The same turns and mirrors carry the whole set onto itself, and each row onto the other rows of its family. Which rows share a family with each named row? Give them in list order.
These 30 rows form 5 families of 6 rows each.
K_754: [ 21 -58 -60  -4   3   2 -31  -5]
K_365: [ 11  17  21   0 -22 -31 -27 -44]
K_638: [-12 -18 -58 -10   1  17 -33  -7]
K_957: [ 15 -38 -41  -2 -39   3 -59 -15]
K_763: [ 26 -23  40   6   0 -35   0  -9]
K_192: [-17 -23 -58 -11 -18   6 -32 -16]
K_539: [ 23 -16 -26  17 -62   4 -33 -23]
K_388: [ 82  -2  -6 -28 -11 -32  -7  11]
K_292: [ 51   8 -74 -17 -19 -19 -11  19]
K_734: [ 15 -18  14 -13  10 -64  -6 -44]
K_919: [-10 -35 -54  -1  10   8 -33 -18]
K_362: [ 35 -23   6  -3  33 -59   8 -11]
K_657: [ 13 -49 -45  26 -16   8 -39 -19]
K_9: [  9 -10 -38  19 -47  16 -27 -38]
K_701: [ 26  17  24  -1  -9 -40  -8 -49]
K_605: [ 25  -2 -51 -31   5 -14  22  29]
K_846: [ 60 -11  -7 -39  12   1  -1  32]
K_542: [ 70  14 -50 -22  11 -13   2  17]
K_323: [  7   4 -14  20   1 -56 -32 -48]
K_356: [  5  -9 -19  20 -55   3 -32 -28]
K_233: [ 24  -1 -62 -18   5   0  18  25]
K_813: [ 73  -8 -42 -32 -11 -15  15  11]
K_178: [ 57 -16   2 -44   6   1   7  12]
K_294: [ 17   0  14   6  -3 -73 -11 -20]
K_26: [ 21 -39  27   2   7 -40  12 -17]
K_212: [ 32 -41 -10  16 -42 -13 -37 -37]
K_378: [ 27 -29  31  -8   0 -35  22  -8]
K_566: [ 19  28  12  -6 -18 -43 -26 -35]
K_521: [ 26  13 -56 -11  10 -17  20  23]
K_271: [ 69 -23  -6 -49  -7   0   4  15]

Which other rows belong to the same family as K_701? K_763, K_192, K_9, K_605, K_846
Which other rows belong to the same family as K_323? K_754, K_388, K_292, K_362, K_212
Which other rows belong to the same family as K_356? K_365, K_638, K_233, K_178, K_378

